Each row has a name. Each piece below is followed by the name of the row it came from, unless a question asks for something else. Each question is about the rows just above it.

E: [109 148 137  64 100 105 131 142 119]
A: [110 144 110  60 124 115 107 137 117]
C: [103 117 212 124  80 112 178 144 145]
X: [113 124 180 128 110  96 130 105 105]
U: [113  96 180 105 124 130 110 105 127]
Put [105 105 130  96 110 128 180 124 113] back in order: which row is it?
X
Which row holds these entries in another order? [117 110 144 110  60 124 115 107 137]
A

T: [ 90  90 107  78  90 110 180 110 172]
B: [110 181  90 172 107 108 193  78 190]
H: [181 108 110 107 107 111 173  90 190]
Put [ 90 107 107 108 110 111 173 181 190] back in order: which row is it?
H
Count of [111] in T:
0
[190 181 108 110 107 107 111 173  90] is which row reordered?
H
Times [107] occurs in H:
2
[190  78 193 108 107 172  90 181 110] is which row reordered?
B
How many times does T hold [110]?
2

M: [128 132  86 160 128 145  62  56 159]
F: [130 128 110 145 132 151 138 179 117]
L: [134 130 128 157 116 166 128 136 131]
K: [128 133 128 128 121 133 133 133 128]
V: [128 109 153 166 120 112 124 128 141]
Q: [ 90 121 172 182 113 128 109 191 126]
Times [137] occurs in F:
0
Times [133] occurs in K:
4

S: [144 136 104 136 125 113 124 120 131 112 131 128 124 143 143 119 135 132
 147 100 131 119 117 119 141 129 136 133 133 139 121 154 111 136 102 138
 135 163 124 107 140 119 134 136 134 118 131 136  96 149]
R: [151 133 113 148 123 122 134 116 141 110 128 138 123 130 140 140 128 136
 118  95 134 115 121 122 130 124 114 137 122 141 146 146 125 119 104 127
 130 159 118  97 131 114 133 142 133 115 133 127  99 150]
Z: [134 143 131 129 135 140 124 131 119 118 131 134 154 147 136 136 136 102
 132 100 143 104 124 133 136  96 133 120 119 128 136 163 141 136 131 138
 125 135 119 119 111 117 112 124 139 113 121 149 107 143]
N: [138 128 106 150 121 108  97 134 113 112 125 116 128 140 112 126 151 129
 141 120 141 148 130 118 138 133 138 132 109 131 126 184 101 118 111 135
 147 197 136  98 152 132 131 110 128 136 130 170 123 149]
P: [125 147 115 139 119  99 108  97 135 114 146 123 128 122 140 149 149 138
 150 106 135 146 125 134 144 121 125 125 131 125 137 136 133 157  82 146
 144 157 111 125 127 132 106 137 132 119 136 126 108 161]
[ 95  97  99 104 110 113 114 114 115 115 116 118 118 119 121 122 122 122
 123 123 124 125 127 127 128 128 130 130 130 131 133 133 133 133 134 134
 136 137 138 140 140 141 141 142 146 146 148 150 151 159] is which row reordered?
R
Count of [118] in N:
2
How many times does S hold [119]?
4
[132 147 100 131 119 117 119 141 129 136 133 133 139 121 154 111 136 102
 138 135 163 124 107 140 119 134 136 134 118 131 136  96 149 144 136 104
 136 125 113 124 120 131 112 131 128 124 143 143 119 135] is which row reordered?
S

Y: [194 117 178 195 202 107]
D: [122 164 180 146 130  94]
G: [117 202 107 179 107 194]
Count of [179] in G:
1
[195 202 107 194 117 178] is which row reordered?
Y
How many times does G hold [107]?
2

nik: [139 124 154 142 126 119 124 136 137 114 113 145 157 126 117 122 124 122
 139 135 136 142 143 146 138 125 145 134 113 135 120 129 121 103 132 141
 121 132 125 130 124 116]
kes: [128 138 123 114 125 122 138 108 109 141 120 124 113 127 121 148 129 134
 134 118 110 126 126 122  98 141 109 135 136 123 124 117 121 150 113 114
 131 111 127 136 126 140]
gib: [128 138 129 104 137 131 125 147 146 124 110 128 131 125 144 126 146 134
 117 137 119 132 133 126 138 124 127 129 152 123 113 127 126 133 135 145
 125 133 122 135 145 110]
rav: [131 146 126 114 152 126 134 124 125 125 123 133 127 133 129 147 104 128
 124 135 122 129 127 125 125 131 110 137 138 135 132 137 147 145 126 146
 117 145 110 138 133 128]
Zar: [119 139 126 112 142 146 124 143 124 128 125 128 119 149 131 125 136 135
 148 136 108 135 141 127 145 118 127 136 128 116 123 135 120 134  98 135
 129 133 116 128 117 110]
vita: [123 141 123 111 133 127 134 137 122 132 118 124 114 125 126 141 138 136
 131 121 111 126 127 122 124 134 115 134 149 122 123 118 123 143 116 133
 130 128 123 145 128 123]
gona: [118 139 126 111 143 147 124 143 123 128 124 127 119 150 131 125 137 135
 149 137 108 132 144 128 145 118 127 137 128 115 123 139 119 134 100 135
 132 133 113 126 117 109]
Which row holds these entries in another order? [124 127 129 152 123 113 127 126 133 135 145 125 133 122 135 145 110 128
 138 129 104 137 131 125 147 146 124 110 128 131 125 144 126 146 134 117
 137 119 132 133 126 138]
gib
Count of [125] in rav:
4

kavi: [215  66  50  99]
tof: [ 49  53 120  72]
kuguz: [155 131 212 211]
noror: [158  91  83 191]
Regor: [104  87 129 152]
rem: [ 63  58 141  58]
tuvi: [ 58 142 205  63]
gefed: [166 188 167 148]
danu: [147  56  50 137]
gug: [208 189 206  80]
Neliv: [158 192  83  91]
How many times does gefed hold [166]?
1
Put [ 58  63  58 141] back in order: which row is it?
rem
[191  83  91 158] is which row reordered?
noror
Count of [58] in rem:
2
[ 50  56 137 147] is which row reordered?
danu

